These are runs of 6 systems, one row a step. Runs of the same system follow the same rule from any start.
trace 1, dasi, 11 rows:
[[ 14   4  -7 -10  27  -8 -19   3 -14 -12 -10 -12   5  29  10   0  -5  -8]
 [ 13   5  -2  -7  -7  11   3 -25  14   8   3  10 -11  15  11 -20  16  23]
 [-16   4 -15  -6 -15  -5  -6 -15  16 -34 -15  -6  -9 -10  -8  -6 -13 -11]
 [-14  11  20   5  10  -3  27   0 -14 -12 -17   1 -17  23  15  14   6 -10]
 [ 32  -1   9  31  -6  -9  12   2  15  -4  -5  21 -11 -11  -9 -11  -4   7]
 [  4 -18 -10   3   5 -18 -22  15   3  -3 -18 -17  -8  10 -22   7  20 -15]
 [-13  -7 -13  10   7   6   2   0  -6  33  11  -3 -11  30  11 -23  -2  -3]
 [ -8   0  -1 -12   7 -13 -17 -16  27  -2  21   1 -26 -24   2  -9 -17   4]
 [-31   6  14 -15  -4 -16   9 -27  -6  10 -16   6   5   4 -12  25  -1 -14]
 [  1  -7  22   6  15   0  32   7  -4 -15  10  28  20  -5  -8 -19  -9 -11]
 [ 14 -30  14   3  -5  -6   9  23  10  -5  -3 -12   2 -23  -6   7  34   7]]
trace 2, Pobav (11 x 18):
[[  4 -27   6 -16 -29 -16  21  -9  12  -8  -6  -7  22  -1  20   9 -14 -14]
 [ 15 -21  20  -6 -23   4  13  18 -15 -30  -1  12  17  -6  10  10   7 -26]
 [ 16 -12  16  22  -1  15  -7  13 -31 -25 -13   4   0  -7  24  -3  33  -4]
 [ 25   3 -13  28  10   3 -32  -6 -24  -9 -22  -7   3   9  27 -15   2   6]
 [ 15  10 -20 -19   7  -9 -32 -26   2  -6  -7 -13  -8  31  27  -7 -17   0]
 [ -6  14  -3 -32 -23  -3   5 -41  20 -12  -1  11 -14  23  13  -5 -19  -8]
 [-23   5  21 -10 -10  -6  41 -18  13 -40 -14  17  -8   5  -7  -5  -8 -19]
 [  7 -12  32  25   9 -11  48  17  -2 -22 -22  14  -9   9  -8  -4  24  -9]
 [ 42 -14   6  45  14  -9 -10  32  -6  -2 -15  10 -19   8 -16  -9  26  -4]
 [ 18   0 -19  20  16  -9 -63   8  -9  20   1  -5 -40  13  -2  -6  14  -8]
 [-17  20 -16 -10   7  -8 -49 -45   6  30  20   9 -33   4  15 -13 -26  -1]]
trace 3, Nepu:
[[  7   1   2   1 -25   8   8  -9   7  -1  -2  15   0   0 -12  -2   9   1]
 [-11  -6  -2   7   1  -2   0  16  -5 -21  -9 -11  -6  -2  -1   3   1 -17]
 [  5  -4   9  17   6   2   8   8  -6  18   5  -2  -9   0  19  -2   2  10]
 [ 14  -1  -9   4   4 -12 -21  -5  10   6   2   7  -4  -1 -15  -5  -7   0]
 [-22   2   0 -21   7   1  -3  -4  -5   9   4  -5  -2  16  -3   5   4 -11]
 [-10   7   1   3  -6   9  18 -15   7  -5   4  11   5  -6   1 -15 -11   6]
 [ -3  -4   4  -4   1 -10   7   2  11 -16 -12 -11   1 -17 -11  12   7   6]
 [ 12 -11  12   8  -5   2  12  17 -14  13   1   5  13   2   3  11   4  -6]
 [ 15  -9  -6   7   3   7 -19  14   1  -6  16   4  -8  -6   1 -19   5  -2]
 [-12   0 -15  -1  -7   1 -18  -5  -3  23  -1 -17  -7   6   7   6   1   2]
 [ -8  13  -4  -5   8  -3   1 -15   0   2   7   7   9   5   6  -4 -32  -2]]
trace 4, Nepu, 11 rows:
[[ 20 -17   1   3 -19   5   8   9   2  -5  12   3  -4   5  26 -11 -11  -8]
 [  7  -4  -1   1 -10  -8 -28  -6   2  -6   1  -6 -25 -13  20   5   1  -3]
 [ -7   3   5   2   5  -9 -14 -24 -22  14 -12   5   6  10  18   6  -7  -9]
 [  3   1   5 -15  20  -8   1 -27   7 -16  -3  10   7   9   6 -23   2   3]
 [ -2 -12   4 -18 -18  -6  19 -17  19  -7 -16  -5   2  10  -5   3  19   1]
 [  7 -14  11   7 -21  -5  21  15  -1 -22  -6   5  -1   0   8   5 -10 -22]
 [ 13 -15  17  15   4  -5  -8  15  -4  -7   5   0 -27 -18  24  -1  14  -3]
 [  9 -11  -4  21  -1 -14 -29 -11 -12  28  -8   7  -7   5   3  -6   2  -7]
 [-14  -4  -9 -20  25 -13 -16 -18   3   6   9   0  -3  25   4 -19 -12 -13]
 [-21   4   4 -25  -9  -1  21 -35  23   4   2   4  -2   3   4  -8  -3  11]
 [ -9  -5  12  -6 -17 -13  22 -12  10 -29 -15   7  15 -23 -13  12  -9 -11]]
trace 5, lol:
[[ 10 -15   1  -3 -16  15   8  -9  -5   7   6   3  16   4  24 -19   8   6]
 [  6 -15  -7   3 -20  -1  -9   9  -6 -21  -7  -9   9  -9  12   3  -8 -18]
 [ 12  -5  15   7   4   3  -1   9 -23   1   1   0  -7  13  33   6   5  -7]
 [ 25  -3   0  17   0   3 -16 -10  -5 -13  -3  13   6 -12  13 -20   0   8]
 [  8  -1  -6 -14   4  -7 -13 -11  -3 -23 -19 -14   1  18  13   4   9  -5]
 [  2   1   3   9  -9   1  12 -14   0  -3  -6  14 -11  24  17 -18  -6  -9]
 [  6  -8   9   5 -12  -8   1  -5  16 -29 -10   0 -21 -17   5  -4   6  -2]
 [  5  -1  15  10  -7 -10   2  -6 -15   5 -23   6  -7  11  -2  19  20  -8]
 [  8 -10   3  16  13  -4  -9   3   1  -7   0  17  -9   2 -13 -26  12 -11]
 [ -5 -11  -9  -7   1  -7 -19 -14  11   7  -9 -15 -12   4   0  -5  23   8]
 [ -8  -5  -7   2  -7 -18  -7 -19   4  17  -7   7  -4  15  -5  -5 -18 -17]]
trace 6, Fisad, 11 rows:
[[ 11   9 -11 -16  10  -8 -24   3  -8  -9 -18 -25  11   7   4  31   1   6]
 [  2  29   6  -4   0  17   5 -15 -11  -2   6  27  -7  27   5  -2 -13  -2]
 [ -4   7  -3  -3 -11   4  -4  -5  21 -39  -8  -6 -25 -20  -4  -5  12   8]
 [ -7   7  -2  15  -7 -12  18   3 -11  -2 -37 -11   6  24 -10  25  -2 -10]
 [ 22   0  10  13  16  -5   0  16   8  -7  14  19 -32  14  -4 -16  -2  -9]
 [ -4  -3  -1   1  -9  -4 -21  -7   6  18 -12 -11 -20 -11 -12  18  34  13]
 [-26   9 -10  14  11  -9 -15 -10 -16  15  -4  11   2   7 -15  -5 -24 -24]
 [-18  -1  13 -20  26  -9  11  -5  22  -6  18  -8 -28  -6  11  -7   0   9]
 [ -3  -6   2  -1 -28 -19  18 -25  20  15 -16   4  14 -10 -18  15  -8   4]
 [  3 -23  14  -5   5 -10   7  26  -5 -17  14  12   6  -2 -12  -2  -8 -38]
 [  0 -20  16  10  -6  14  20  11  -5  25   7  -1  -7  -1  13  -7  38  15]]
trace 7, Fisad, 11 rows:
[[ -6   3  23  10   5 -18 -16  -8  -8   3 -12  10 -35  -6   2  19  19 -11]
 [-20  -4  11  14  15 -19  -7 -30  -1  10 -16  17 -13  -2 -13 -14  11  -8]
 [-20 -24   0 -15  16 -29  -1 -16  21   4  -4  -7 -14  10  -8 -16   3 -15]
 [-11 -21   6 -10 -19 -22  13 -11  16  27   4   1 -10  11   7   5  -9 -17]
 [  1 -25  19   5 -14 -17   1   3   2   7  15  12  -7 -24  11   3 -10 -21]
 [ -3 -26  25   5   8  -9   4  -3 -18  14  -1   5  15 -20  15   0  19  -4]
 [  5 -26   0   1  11  -4  -9 -14  -5  17   6   7  28   0   6 -30   7   0]
 [  1 -22 -13 -29  -3   0 -14  -6   4   9  15 -16  17   7  20 -13  -1  -1]
 [  0  -1  -3 -13 -25   8   2 -11  -6   9  11  -3  15   0  34   5 -22  -2]
 [ 14  -1  14  -2  -5   5   3  -3  -9 -28   4   5  11 -23  32   3 -13   2]
 [ 21  -3  14   0   0   7  11  -9 -15 -19 -20   5  26   4  15   2  21  10]]
trace 8, fim, 11 rows:
[[ 25   3  12  -1 -15   4 -13 -13 -16 -21 -10  22   2   5   7   5   6 -13]
 [ -2   2   0   0  11   4 -11  -3 -18 -30 -22  -3  -5  19   8  -4  16 -14]
 [  8  -4  -3  16  -1  -8   5 -10   0  -5 -23  -6 -14  28  21 -12   5  -1]
 [ 14   1  -1   3  -4 -21  -5  -3  15 -15 -12   2 -27  15  -3   5 -11 -14]
 [ -9  11  18  -5   3  -8   9 -11  -2  -5  -7  18 -23  19  -6  10   4 -15]
 [-12  -1  14  21  14 -10   6 -10  -4 -11 -11  16 -16  -5  -6 -15   4 -11]
 [-12 -12   7   5  20 -24  11   0   8   1 -15 -10  -8   3 -12   0   8  -6]
 [  1 -19   6   5   5 -15  14  10  10  22   8   8  -8  12  -9  -9  -2 -12]
 [-10 -12   9  -5   6  -9  -8   9  10   7  20   5 -22 -14  -9  -1   2 -13]
 [-25  -7  11  -3   6  -6  -1  -8 -11  22   8   2   0 -11   4   6  -1  -8]
 [ -7 -11   4  -3  21  -9  -1  -4   0   4  14   1  15 -15   6 -15 -15   0]]
trace 9, Pobav, 11 rows:
[[-11  -5  19  -9  -1  13  38  12  10  15  29  19  -2  -4 -10  -9   7   3]
 [ -4 -10   1  27  -2  -3  10  22  11  -6  -8  -6  -1 -39 -26   3  15   9]
 [  0 -10  -3  21  15  -4 -12  31 -28  32  -2 -12  11   7  -5  18   3  -8]
 [ 25   4  -7  -7  10  11 -35   6  -1  24  35   3  -1 -14  12  -3  -4  19]
 [-26   8 -22 -21 -15   2 -29 -30   8   9  -1 -17  11 -18  -3   7  -2  11]
 [-35   5  -3 -22  -3   5  28 -11  -6   8  13  -2  31   9   9   0 -33 -10]
 [  9 -13  21 -17  -7   5  48  14  20 -23  10  -3  16 -17   8   8   4  16]
 [ 14 -12   1  26 -27   9  16  30 -17 -10 -30  -8  19  -5 -19  20  26  -6]
 [ 23   6  -7  23  19  23 -26  46 -40  -3  10  -4  -3  12  10  -1   9  -7]
 [ 20  24 -21   7   6  16 -46 -15  -3  11   1 -16 -25  -4  32   0   8  36]
 [-20  35 -31 -22  -6  -4 -25 -51   8   3 -13  -5  12  16  -3   3 -38   6]]
trace 10, lol, 11 rows:
[[  0   2  -4   9 -22  10  17  18  -3   7   0  -7  -7  14   8  10  -5  -3]
 [ 16   3   5  16  -4   3  -8  22   0  -5  12   6 -15 -20   1   7  -8  -2]
 [ 11  15   4   0  15   4 -21  -3 -15   3  -4   0  -1  -4   2  17  12  14]
 [ -1  17 -12   0  18   3  -7 -14  -3  -5  -5   7  10  16  -8 -16 -10   4]
 [-10   5  -8 -15   0   0  16  -9  24 -14  -2 -14 -12  11   5  -7  -5  11]
 [ -3   5   7   5 -29  -3  24  -3  10   4  -7   5  -9   2  -3  16  -7  -3]
 [  3  -2  19  11   2  -1   7  23  -5 -13   3  13 -11 -17 -16  12   7 -12]
 [  4   3   2  15  14  10 -11  10 -15  14  -4   1   1  -3 -14   0  32  14]
 [  0   2 -28   6  13  -2 -25   1   5  11  -1  -7   5  13 -19 -15  -9   2]
 [-12   5 -10 -25   7  -8  -6 -12  20  10  16 -13 -16  13  11  -1 -17   3]
 [-14   9  11  -7 -18  -5  16 -27  11   5   6  15   1 -16   4  10 -23   0]]
trace 11, dasi, 11 rows:
[[ -2  -4   8  -7  23 -18  23   0   9   1  -5  -1  18   4 -17   1  -8   3]
 [  8 -21   6 -12 -11   3  21  18  14   8  13   2   3   5 -13  -1  17  -1]
 [ -8 -16  -4  10 -22   8  -7  25  -6   7  13  -5  -8 -14   1   2   1 -17]
 [ -7   3   3  10  14  -1 -21   7 -23  18  10  -4  -5  -9  20  12  -8  -2]
 [ 11   9   0  -7  14  -6 -17 -24   0  20   7   8  18  -9   1   1  -8  18]
 [ -8  -1  -5 -34   0   4   1 -20   7  -9   2  -1  27   2 -12  -4   4   1]
 [-15  -3   9 -12 -15  19  32   4  -2 -19   5  -2   9   0  14  -3   6  -2]
 [ 13  -1  11  19 -18   7  12  21  -6 -19  -3   0  -4 -19  16  16  -6  -1]
 [ 29   1  -1  20  -1  -4 -19  18 -22   5 -14  -3   3   5   4  22   5  -1]
 [ 21   3 -19   5  13   7 -31  -5  -6  15   3   1   5  18   0 -19   7  12]
 [-16   8 -22 -23   3   8 -19 -25  19  -3   5 -15  -7   5   3 -19   3  15]]
trace 12, fim, 11 rows:
[[-10  -3  22   7   7  -1   9  10 -12 -10   9  20  -2 -19  -7   4  -1 -18]
 [ -9 -13  14   7  28  -5   1   9 -13   7  -2  -5   5  -8   1  -2  24   4]
 [  7 -25 -11   6   7 -13 -13   2   4  28   2  -8   9   6  -2 -15   1  -2]
 [ -4 -10 -11 -26  -3  -5 -10   2  19   9  23  -8 -11   6   1  -3 -12  -8]
 [-15   5  11 -15 -14   6   3 -19   0   7  18  11  -4 -13  18   4 -11  -4]
 [ -5   1  13  -2   8  -2   1  -9 -11 -21  -2   8  21 -28   9   3  -9   0]
 [ 11 -15   9  -9  13  -1  12   2  -7  -6 -11  -7  32   4   4  -1  20   8]
 [ 27 -26  -9   3 -14   4  -7  17   2   0   2  -4   8  11   2 -15  15  -6]
 [  2  -4 -10 -11 -17   7 -21  16  -5   0   9 -16 -23  12  16  13   4 -14]
 [ -4  20   3   3  -2   7 -16 -14 -20   7   6   7 -13   7  31   9 -20  -2]
 [  3  20   4  -5  21 -10 -13 -34   0 -20 -13   8   7  -7   5  -2 -14   9]]

Name the system that made each run.
trace 13:
[[ -8  -3 -13  -6  -5   0 -11  -4   6  -5  -4  -3  -9  15 -12  -9   8 -12]
 [-17   4  -1   4  -8   1  12  -3   4  -1  -1  -5 -18   8  14  -3  -9  -6]]

fim
trace 14:
[[ 23  -9 -10  -6 -21   0 -13  -5  11   8  -2   0 -11  18   0  -5  12   3]
 [-15   7  -9   0 -12   4 -16  -3  -2 -16   5   7 -18   1  -4  -5 -13 -23]]

Pobav
trace 15 (2 x 18):
[[ -8 -12 -21 -13 -17  17  -3  -3  -3   2   0 -18  17  13  14 -14   9   2]
 [ -3  -8  -8   7 -20  -2   2  10  -5  -1   5 -10  -6   3  25   2 -28 -18]]

lol
trace 16:
[[ -9  -8  10   6  35 -29  27  10  -3   1 -17 -21   3  18  16   5 -17  -5]
 [ 35 -18  11  -5 -12   3  21  -2  22  13  17  17  11   0  -1 -18  11  19]]

lol
trace 17 (2 x 18):
[[  0   5   0  -6   2  16   8   1 -12  36  23   8  20  14   7  -3  -8   8]
 [  0   0 -11 -11  -7  14 -14   1  12 -10  24  -3   7 -33   2 -11  -8  12]]

Fisad
trace 18, 2 rows:
[[ 13  21  -7  -8   8  13   6  14  -4   2  21  -6   4  14  22   9 -31  12]
 [ 13  32  -1  -9  -8  14 -18 -16   6  -8   2   7 -11 -12  -3  17   4  24]]

Nepu
trace 19, 2 rows:
[[  2  14 -28  15 -10  19 -37  -2  -5 -15   4   6   3 -19 -16 -15  -8  -1]
 [-26  12 -11 -12  21   4  -1   3 -14  10 -12 -37   8  14  17  19   2  15]]

Nepu
trace 20, 2 rows:
[[  2 -13   3  -1 -18  15  -6  22   0   8   7   6 -15  -1 -25   4  45  -5]
 [-27  -2 -22  35  -1  10 -16  14 -21  27  -4  -8   1  -1  -8 -10  -1  -9]]

Fisad
trace 21 (2 x 18):
[[  7   1   9  -4  -5   7   9   4 -15   4   7   6   7  14  20   8  -5  -6]
 [ 19  -2   6   4  -7   4 -15  -3  -2 -10   5  12   1 -18   5  -3   5   5]]

dasi
trace 22 (2 x 18):
[[-20  25   9   3  25 -13  15 -17   3  12  -2  -5  -4  -3  11  14 -28  18]
 [ 11  13  20 -12  14 -10  13 -19  14  -5  -1  25  14 -12 -32   8   6  13]]

Nepu
trace 23, 2 rows:
[[ 11   6   9  25  -9   1  -9 -12 -16   3  -9  14   6 -18  14   5  -7   5]
 [ 16  -3  -3  -5  23 -10 -18  -3  -8 -12 -13  -5  17   5   0   2   3   3]]

dasi
trace 24 (2 x 18):
[[ -3  11 -24  14 -18   1 -20   8  15  15   2  -6 -20  -6 -26   5 -10   3]
 [-11  17   5 -10  20 -15 -16  -1   4  12  12  -2 -26  -1  -5  23 -15  -2]]

lol
trace 25 (2 x 18):
[[ 10  -9   0  -4 -11  -9  -1  -9   4  -4  -3   4  -5  13  13  -5 -12 -12]
 [  3  -6  11  -8  -8  -6   0  -8   2 -20  -3   9 -10   0   7  -1   1 -14]]

Pobav
trace 26, 2 rows:
[[  6   8   6 -13   5   2   5  -5   7  13   6   3  15  -9 -16  17   5  20]
 [  2   2  -4  -6  -8  15   2  13  -7  -8   4   6  22  -1 -21   4   5  -7]]

Nepu
trace 27:
[[-12  -7  -9 -19   1  -3 -25  -7   4   4  11 -14 -19   2  14  -4   1  -6]
 [-18   6  -2  -3  -9  -3   3 -31  -6  12  -4   6  11   1  15  -1 -20  -1]]

Nepu
trace 28 (2 x 18):
[[ -3  -5 -13  12  -5  18   1 -18 -13  11  -9   0  12  23  23 -34  11   8]
 [ 12  -6 -25  -9   1  -8 -29  -1  10 -15   2 -24  -6   3  26  -7 -19   2]]

Fisad
trace 29 (2 x 18):
[[  4 -18   1 -21  16 -25  -8   5   8   5  11   5   2  20 -15  -2 -15 -29]
 [-15 -10  15 -14 -21   7  14  -4   9  21  21   7 -21   0  12   2  15  -1]]

Fisad
trace 30, 2 rows:
[[  9   9 -25   2 -30   5 -15  -3   6   4   1  -6  -8  13  10   4 -30  -5]
 [-14  20  10 -26  -2   1  -1  -9  -2 -24   8   3 -15  -2  11  25 -17 -12]]

Pobav
trace 31, 2 rows:
[[  4 -14   3  12   4 -17  12   2  17   3  -7   0  -6  -4 -11  -9   2   1]
 [  7 -14   5 -11  -6  -8  -5   3   7  12   2   1  -3   4 -14  10  17  -4]]

lol
trace 32:
[[ -9  11 -12   5   2  -4   5  -7  23  -6  -8 -23  -9 -15   5   1 -11  27]
 [ 10  13   3 -10   2 -15  11   0   4  -5  -9   4  15   8 -16  26 -23  -5]]

Fisad
